rotation steps, each row followed by its count of steps
The counts run from 0 to 206.
[134, 135, 103, 151, 138, 130, 181,  97, 116, 142, 121, 123, 120, 113, 127,
 122, 187, 129, 165, 159, 110, 154, 151, 133, 119,  97, 137,  73, 155, 134,
 128, 126, 127, 133, 108, 127, 173, 119, 135, 125, 126, 130,  92, 145, 140,
 137, 133, 129, 116, 140, 126, 108, 126, 175, 133, 103, 131, 132, 141, 139,
 119, 151, 121, 145, 128, 126, 135, 132, 110, 141, 131, 145, 117, 159,  74,
 151,  88, 117, 122, 116, 110, 111]
177
[139, 131, 129, 141, 150, 143, 174, 105, 103, 143, 114, 121, 104, 124, 120,
 127, 156, 129, 166, 138, 125, 153, 159, 128, 130, 133, 151,  82, 151, 119,
 141, 145, 118, 136, 116, 117, 176, 159, 122, 119, 116, 129, 111, 144, 133,
 150, 107, 136, 126, 154, 123, 118, 137, 146, 113, 128, 142, 136, 136, 132,
 109, 134, 115, 117, 135, 110, 153, 161,  80, 120, 135, 163, 131, 147, 118,
 156, 108, 100, 121, 127,  88, 121]
5
[143, 143, 128, 185, 138, 140, 185, 112, 108, 136, 126,  97, 125, 121, 125,
 151, 155, 142, 136, 113, 111, 134, 120, 111, 134, 114, 159, 126, 165, 119,
 109, 144, 113, 115, 117, 135, 158, 152, 155, 113, 127, 130, 115, 134, 131,
 111, 112, 124, 121, 145, 115, 124, 120, 172, 125, 108, 150, 132, 119, 125,
 102, 137, 120, 121, 145, 111, 155, 135,  66, 151, 134, 146, 140, 164, 129,
 159, 101, 127, 146, 114, 107, 104]
96
[150, 128, 116, 179, 129, 178, 175, 101, 119, 129, 115, 127, 123, 116, 126,
 125, 182, 122, 147, 138, 127, 128, 142, 123, 118, 111, 137,  84, 174, 101,
 121, 140, 109, 120,  99, 113, 166, 147, 117, 106, 123, 144,  97, 134, 113,
 117, 121, 110,  93, 137, 124, 114, 133, 152, 136,  86, 143, 144, 141, 128,
 113, 136, 126, 137, 138, 122, 140, 139, 100, 158, 117, 143, 128, 146, 100,
 161,  95, 127, 132, 102, 108, 114]
173
[153, 139, 116, 157, 154, 151, 186, 117, 108, 148, 110, 105, 106, 110, 137,
 138, 164, 116, 140, 132, 117, 138, 143, 123, 130, 121, 161, 124, 187, 121,
 107, 135,  92, 115, 112, 116, 156, 163, 122, 117, 112, 138, 134, 134, 121,
 143, 122, 121, 120, 153, 126, 137, 127, 124, 117, 107, 141, 120, 136, 132,
 109, 143, 127, 114, 127, 115, 161, 155,  71, 145, 120, 141, 145, 141, 120,
 137, 125, 135, 148, 127,  93, 136]
0
[121, 132, 129, 156, 151, 135, 168, 124,  99, 137, 121, 112, 108, 109, 163,
 139, 178, 132, 138, 138, 124, 117, 147, 117, 141, 134, 141,  98, 176, 119,
 121, 126, 134, 139, 126, 130, 177, 158, 117, 118, 100, 126, 121, 147, 105,
 130, 138, 117, 118, 150, 155,  94, 106, 150, 120,  92, 131, 127, 127, 118,
 104, 152, 113, 145, 145, 104, 131, 135,  90, 155, 151, 138, 117, 148,  86,
 166, 100, 122, 118, 102, 115, 120]
130
[142, 133,  96, 161, 145, 151, 170, 102, 121, 125, 116, 103, 116, 118, 123,
 100, 175, 129, 159, 137, 126, 150, 140, 123, 131, 126, 151,  97, 153, 128,
 136, 134, 119, 114,  99, 141, 156, 142, 125, 123, 120, 139,  98, 139, 132,
 112, 124, 125, 123, 144, 122, 110, 116, 175, 131,  96, 131, 135, 136, 116,
 121, 145, 124, 137, 143, 123, 149, 126, 103, 138, 143, 122,  90, 181,  78,
 165,  89, 133, 134, 105, 115, 106]
20
[131, 124, 129, 149, 135, 122, 167, 117, 108, 140, 121, 111, 111, 133, 131,
 153, 156, 145, 164, 116, 123, 143, 160, 133, 147, 124, 132, 108, 147, 130,
 122, 146, 142, 124, 107, 122, 199, 172, 129, 111, 136, 121, 111, 169, 110,
 134, 119, 133, 128, 163,  99, 107, 163, 170, 144, 120, 143, 150, 114, 139,
 103, 133, 103, 147, 153, 106, 128, 154,  94, 132, 151, 149, 135, 156, 127,
 149, 104, 124, 127, 125,  82, 128]
7
[136, 130, 127, 141, 172, 133, 197, 113, 114, 152, 138, 109,  78,  97, 156,
 135, 154, 116, 139, 143, 131, 133, 139, 104, 131, 116, 162, 115, 151, 129,
  98, 129,  96, 129, 127, 142, 154, 147, 117,  98, 108, 107, 139, 154, 112,
 134, 143, 120, 141, 165, 128, 109, 104, 143, 142,  95, 111, 122, 136, 129,
 125, 142, 115, 121, 135, 125, 123, 148, 104, 132, 128, 112, 123, 164, 115,
 126,  98, 127, 113, 136, 141, 126]
30
[159, 130, 119, 157, 131, 152, 194,  96, 120, 158, 110, 121, 111, 115, 106,
 126, 156, 121, 149, 157, 122, 137, 157, 147, 123, 114, 152, 104, 154, 121,
 116, 153, 105, 112,  99, 106, 154, 159, 100, 120, 125, 140, 137, 140, 110,
 120, 120, 107, 112, 144, 113, 117, 131, 133, 137,  98, 118, 141, 138, 147,
 130, 146, 128, 127, 121, 117, 168, 167,  88, 124, 128, 154, 119, 154, 104,
 139,  99, 133, 145, 115,  85, 131]
79
[127, 124, 100, 170, 165, 114, 200, 102, 127, 140, 126, 108,  90, 105, 142,
 138, 148, 126, 152, 130, 104, 112, 125, 114, 117, 103, 135, 130, 139, 127,
 110, 142, 109, 133, 117, 124, 157, 124, 127, 126, 103, 127, 111, 169, 129,
 121, 149, 133, 133, 169, 113, 106, 107, 142, 143,  96, 146, 130, 138, 130,
 118, 130, 119, 126, 113, 125, 134, 135,  99, 150, 143, 120, 143, 159, 104,
 134,  79, 157, 140, 125, 134, 126]
186
[135, 118, 115, 147, 159, 143, 176, 124, 120, 119, 112, 118,  85,  92, 131,
 121, 180, 104, 139, 144, 148, 141, 143, 124, 142, 129, 136, 105, 163, 122,
  89, 106, 111, 119, 115, 124, 193, 158, 113, 115, 107, 123, 126, 153,  99,
 133, 134, 122, 118, 137, 122, 105, 121, 137, 129,  92,  99, 117, 140, 129,
 129, 156, 115, 129, 152, 122, 145, 161, 120, 149, 123, 121, 130, 163,  92,
 142, 112, 131, 142, 123, 106, 136]
73
[131, 129,  96, 145, 156, 128, 169, 118, 118, 136, 125, 108, 108, 110, 142,
 134, 168, 121, 146, 138, 116, 170, 126, 112, 130, 130, 142,  90, 146, 157,
 129, 112, 124, 117, 134, 151, 170, 141, 118, 112, 111, 113, 133, 150, 124,
 123, 148, 134, 148, 160, 109, 107, 103, 174, 154, 113, 118, 120, 140, 126,
 126, 157, 107, 147, 129, 111, 145, 137, 115, 137, 149, 116, 100, 180,  98,
 148,  89, 138, 125, 140, 116, 120]
25
[137, 148,  93, 161, 157, 144, 193, 101,  95, 140, 120, 117,  92, 110, 153,
 137, 159, 132, 145, 131, 103, 124, 127, 113, 121, 116, 140, 116, 155, 113,
 114, 144, 109, 126, 134, 138, 162, 151, 140, 110,  90, 138, 109, 138, 128,
 144, 124, 137, 124, 147, 150, 119, 100, 138, 143,  88, 153, 127, 131, 126,
 111, 158, 115, 124, 114, 121, 148, 122,  79, 146, 132, 146, 133, 139, 103,
 151, 101, 134, 133, 111, 129, 116]
93
[133, 135, 127, 163, 141, 121, 171, 133, 139, 132, 141, 127,  85,  87, 128,
 161, 135, 132, 149, 133, 138, 125, 135, 108, 149, 128, 163, 113, 137, 129,
  96, 124, 133, 127, 116, 136, 190, 167, 126, 103, 113, 112, 134, 156, 131,
 133, 147, 122, 135, 143,  92,  93, 123, 143, 129, 113,  94, 135, 115, 152,
 130, 135,  96, 135, 145, 120, 144, 155, 103, 145, 140, 130, 149, 185, 111,
 158, 100, 133, 149, 145,  97, 119]
70
[134, 146, 117, 146, 158, 134, 194,  89, 112, 139, 145, 122,  69, 126, 134,
 124, 145, 136, 163, 121, 127, 131, 159, 111, 134,  97, 150, 105, 117, 107,
 125, 149, 121, 128, 129, 129, 162, 179, 122, 104, 109, 117, 125, 165, 116,
 136,  99, 135, 128, 152, 115, 114, 143, 135, 137, 103, 129, 127, 137, 139,
 144, 134, 105, 132, 142, 125, 145, 163,  86, 125, 135, 151, 140, 153, 129,
 137,  92, 126, 116, 130, 101, 115]
202
[131, 141, 130, 140, 124, 135, 184, 126, 114, 161,  97, 129, 142, 114, 125,
 137, 143, 126, 146, 133, 120, 137, 139, 148, 108, 115, 132, 108, 132, 136,
 117, 143, 134, 120, 118, 114, 184, 140,  99, 119, 118, 126, 102, 154, 134,
 140, 150, 132, 124, 164, 101,  99, 120, 154, 146,  95, 137, 150, 128, 148,
  96, 127, 103, 123, 133, 128, 122, 150, 112, 153, 147, 157, 128, 158,  94,
 141,  99, 134, 126, 129,  80, 123]
85
[136, 122, 125, 181, 154, 142, 187, 115, 140, 116, 128, 127,  98, 101, 104,
 110, 151, 127, 148, 132, 131, 105, 140, 128, 130, 118, 136, 114, 135,  96,
 123, 155, 108, 130,  97, 107, 175, 159,  98, 123, 111, 133, 111, 145, 149,
 120, 127, 119, 122, 146,  96, 100, 137, 126, 132,  97, 133, 157, 144, 141,
 118, 130, 132, 112, 125, 138, 159, 140,  98, 144, 125, 124, 138, 173, 114,
 166,  92, 150, 150, 128, 113, 119]
111
[151, 128, 141, 154, 147, 133, 185, 106, 110, 149, 140, 125,  96, 128, 129,
 141, 140, 132, 153, 122, 128, 134, 154, 113, 144, 118, 144, 123, 143, 122,
 103, 141, 118, 109, 121, 132, 176, 177, 120, 105, 126, 119, 136, 162, 110,
 132, 107, 134, 139, 177,  93, 109, 148, 137, 146, 116, 131, 135, 128, 142,
 137, 139, 104, 121, 154, 112, 128, 172,  83, 133, 127, 137, 146, 165, 148,
 130,  95, 143, 128, 136, 101, 117]
201
[144, 115, 128, 173, 135, 139, 191,  96, 132, 152, 108, 129, 106, 121, 129,
 148, 168, 126, 167, 126, 112, 137, 167, 128, 113, 110, 120,  99, 139, 138,
 130, 143, 105, 137,  79, 122, 169, 132, 124, 128, 142, 130, 104, 152, 138,
 132, 133, 142, 123, 151, 104, 110, 153, 156, 121, 113, 168, 134, 146, 141,
 110, 134, 125, 115, 125, 116, 135, 155, 104, 150, 125, 122, 131, 163, 135,
 149,  88, 131, 141, 134, 123, 125]
142
[148, 129, 117, 152, 162, 124, 172, 110, 101, 131, 144,  91, 116, 122, 125,
 138, 161, 129, 146, 120,  98, 155, 141, 137, 142, 126, 135, 122, 150, 141,
 116, 120, 138, 109, 127, 133, 185, 171, 125, 124, 112, 132, 139, 162, 130,
 128, 124, 136, 134, 158,  87, 111, 137, 158, 141, 105, 117, 118, 114, 126,
 115, 144, 112, 146, 142, 104, 140, 164,  89, 133, 145, 139, 154, 164, 119,
 129, 109, 136, 129, 143,  77, 131]
196
[129, 127,  97, 145, 149, 115, 193,  91, 113, 149, 108, 124, 104, 108, 145,
 144, 176, 118, 159, 134, 105, 138, 137, 132, 111, 115, 120, 104, 139, 166,
 113, 125, 114, 134, 132, 139, 175, 108, 122, 131, 115, 133, 110, 157, 127,
 124, 166, 145, 132, 166, 124, 104, 113, 162, 153,  91, 133, 127, 144, 133,
 128, 161, 102, 129, 119, 120, 121, 138, 123, 142, 140, 106, 118, 156,  92,
 125,  89, 134, 128, 140, 129, 123]
182
[144, 142,  85, 153, 149, 129, 172, 132, 122, 123, 116, 117, 112, 104, 105,
 111, 167, 133, 159, 148, 129, 148, 133, 134, 120, 139, 136,  94, 155, 127,
 131, 131, 125, 115, 107, 114, 164, 148, 100, 125, 102, 139, 112, 127, 141,
 132, 134, 123, 124, 139, 107, 115, 114, 142, 129, 104, 113, 148, 142, 125,
 120, 145, 117, 131, 121, 130, 173, 148,  94, 135, 129, 138, 117, 167,  77,
 177, 125, 136, 145, 126,  89, 129]
115
[131, 138, 123, 160, 129, 119, 200,  93, 103, 151, 129, 138, 103, 119, 129,
 151, 131, 135, 155, 117, 113, 102, 161, 135, 120,  98, 138, 113, 114, 124,
 125, 165, 125, 121, 113, 111, 168, 155, 106, 120, 111, 130,  97, 157, 136,
 135, 122, 132, 121, 169, 116, 101, 132, 140, 140, 105, 155, 166, 134, 143,
 120, 125, 106, 114, 125, 125, 145, 152,  89, 153, 132, 153, 137, 154, 118,
 153,  82, 135, 152, 115, 103, 118]
49
[154, 137,  79, 129, 158, 130, 187,  97,  99, 150, 120, 132, 112, 109, 127,
 119, 153, 125, 151, 146, 114, 159, 130, 135, 124, 119, 148, 106, 151, 145,
 113, 124, 119, 114, 137, 132, 159, 156, 105, 129, 107, 129, 128, 143, 134,
 132, 126, 135, 133, 159, 112, 126, 106, 154, 153,  96, 108, 117, 143, 145,
 139, 147, 104, 145, 122, 121, 142, 147, 106, 117, 126, 149, 111, 160,  78,
 133, 110, 133, 132, 131,  90, 132]
119
[156, 126, 131, 169, 145, 145, 181, 106, 131, 146, 160, 103,  96, 112, 141,
 146, 144, 127, 146, 129, 116, 147, 140,  99, 138, 129, 156, 121, 140, 132,
 125, 146, 120, 126, 102, 152, 161, 167, 134, 122, 136, 108, 140, 163, 130,
 122, 129, 126, 143, 156,  92, 100, 134, 156, 132, 122, 133, 126, 131, 131,
 111, 128, 119, 135, 140, 101, 132, 147,  93, 131, 141, 116, 136, 179, 139,
 154,  74, 143, 126, 138, 122, 114]
65
[143, 131,  99, 152, 153, 116, 175, 116, 116, 137, 141, 102, 114, 116, 132,
 123, 159, 122, 144, 135, 115, 164, 126, 115, 127, 119, 142,  98, 142, 152,
 137, 116, 135, 116, 123, 142, 170, 139, 121, 112, 113, 128, 116, 159, 135,
 118, 154, 135, 136, 152,  99, 105, 114, 183, 150,  91, 117, 121, 126, 137,
 112, 140,  99, 151, 127, 127, 135, 134, 113, 138, 153, 128, 116, 178,  82,
 148,  91, 139, 110, 141, 114, 104]
24
[155, 112, 126, 145, 144, 136, 179, 106, 126, 133, 121, 130,  82, 103, 136,
 156, 164, 121, 158, 129, 130, 137, 163, 124, 145, 130, 134, 108, 126, 143,
 113, 113,  90, 116, 108, 130, 198, 160, 115, 121, 110, 121, 134, 144, 123,
 128, 135, 156, 137, 156, 109, 113, 145, 144, 129, 110, 112, 120, 132, 127,
 129, 163, 115, 114, 126, 108, 150, 155, 100, 134, 130, 128, 136, 159, 141,
 156,  97, 123, 150, 145, 113, 122]
105
[159, 127, 115, 160, 128, 147, 172, 115, 126, 134, 114, 107, 116, 117, 121,
 129, 169, 130, 147, 138, 120, 161, 133, 118, 122, 136, 142,  95, 151, 143,
 123, 135, 123, 109, 102, 135, 157, 150, 122, 127, 134, 142, 115, 133, 125,
 110, 135, 125, 119, 136, 105, 121, 108, 174, 144, 120, 137, 128, 137, 122,
 122, 157, 121, 130, 133, 109, 161, 138,  97, 140, 139, 125,  96, 180,  97,
 185,  94, 138, 143, 118, 103, 124]
21
[131, 141, 114, 140, 134, 127, 183, 101,  99, 153, 130, 107, 125, 116, 130,
 124, 158, 134, 149, 154, 129, 137, 154, 139, 121, 105, 154,  98, 145, 123,
 125, 148, 124, 117, 117, 123, 154, 142, 119, 119, 123, 130, 119, 159, 123,
 115, 117, 106, 117, 172, 130, 111, 129, 163, 143,  91, 138, 139, 140, 146,
 133, 135, 107, 145, 149, 123, 134, 156,  96, 124, 156, 147, 102, 171,  69,
 143,  94, 126, 114,  99,  96, 126]
82
[130, 140, 105, 131, 135, 105, 179, 106,  92, 155, 122, 124, 108, 102, 159,
 160, 156, 139, 144, 138, 118, 123, 131, 134, 131, 114, 137, 113, 142, 148,
 104, 145, 148, 122, 146, 128, 178, 143, 122, 126, 115, 120, 129, 160, 117,
 125, 142, 126, 142, 167, 131,  98, 108, 150, 160,  98, 130, 134, 122, 145,
 124, 163,  88, 141, 147, 118, 130, 142, 114, 137, 157, 143, 115, 162,  91,
 139,  96, 137, 131, 124, 111, 123]
87
[156, 145, 101, 176, 150, 142, 178,  97, 111, 133, 139,  98, 111, 116, 121,
 128, 156, 119, 141, 112, 105, 152, 121, 112, 138, 100, 155, 114, 134, 140,
 124, 118, 114, 101, 131, 161, 165, 155, 131, 116, 118, 141, 124, 138, 124,
 106, 119, 146, 136, 160,  98, 119, 115, 180, 161,  93, 131, 122, 118, 114,
 117, 145, 117, 131, 134, 109, 128, 129,  90, 157, 137, 132, 126, 163, 133,
 126,  88, 155, 134, 128, 117, 102]
60
[133, 129, 105, 178, 146, 129, 181, 107, 129, 125, 148, 107, 100, 106, 106,
 112, 148, 131, 159, 125, 124, 106, 143, 131, 132, 105, 129, 122, 138, 114,
 125, 134, 129, 121,  90, 120, 172, 159, 111, 119, 108, 135, 117, 157, 124,
 105, 124, 104, 126, 145,  95,  96, 135, 143, 140,  92, 133, 143, 126, 135,
 130, 130, 134, 133, 140, 121, 147, 139, 102, 140, 147, 120, 140, 181, 102,
 163,  89, 170, 142, 114,  94, 120]
112
[139, 140, 130, 159, 135, 139, 164, 104,  99, 124, 113, 140,  94, 111, 120,
 152, 154, 131, 147, 115, 142, 115, 150, 128, 141,  99, 128, 109, 121, 122,
  93, 145, 135, 109, 123, 128, 192, 170, 112, 108, 105, 129, 111, 141, 111,
 113, 138, 155, 118, 161, 101, 105, 128, 148, 161, 102, 123, 144, 123, 125,
 128, 157, 101, 114, 151, 115, 133, 152, 106, 174, 126, 134, 139, 168, 131,
 156,  95, 141, 152, 127,  99, 112]
12
[142, 118, 103, 154, 154, 114, 180, 103, 129, 136, 143, 119, 105, 118, 129,
 150, 161, 129, 162, 136, 107, 160, 141, 109, 140, 107, 143, 107, 139, 143,
 128, 117, 128, 137, 106, 132, 192, 142, 145, 111, 132, 124, 119, 162, 141,
 142, 129, 145, 138, 158,  86, 117, 140, 170, 135, 112, 132, 120, 121, 143,
 116, 156,  91, 142, 129, 117, 132, 143, 101, 135, 126, 140, 157, 158, 117,
 142, 111, 120, 125, 149, 104, 115]
102
[142, 128, 107, 159, 145, 150, 175,  99, 118, 112, 101, 138,  73, 109, 139,
 101, 177, 119, 165, 112, 130, 129, 140, 110, 128, 107, 124, 103, 142, 113,
 112, 138, 113, 117, 121, 132, 175, 152, 126, 113, 114, 140,  88, 150, 111,
 128, 128, 136, 115, 149, 133, 102, 118, 132, 148,  99, 148, 127, 146, 116,
 135, 153, 121, 126, 135, 121, 142, 128, 106, 167, 122, 122, 124, 157, 100,
 158, 111, 150, 148, 109, 132, 120]
15
[161, 139, 115, 182, 126, 152, 186, 103, 117, 127, 134, 121,  99, 107, 121,
 126, 154, 139, 149, 120, 111, 121, 128, 109, 125, 118, 140, 122, 141, 125,
 115, 141, 119, 112, 102, 121, 156, 167, 112, 123, 124, 148, 118, 132, 121,
  98, 115, 125, 117, 148, 111, 123, 114, 158, 157,  98, 135, 140, 135, 116,
 123, 153, 126, 118, 142, 105, 163, 138,  94, 161, 123, 133, 114, 169, 129,
 172,  88, 159, 153, 125, 108, 103]
17
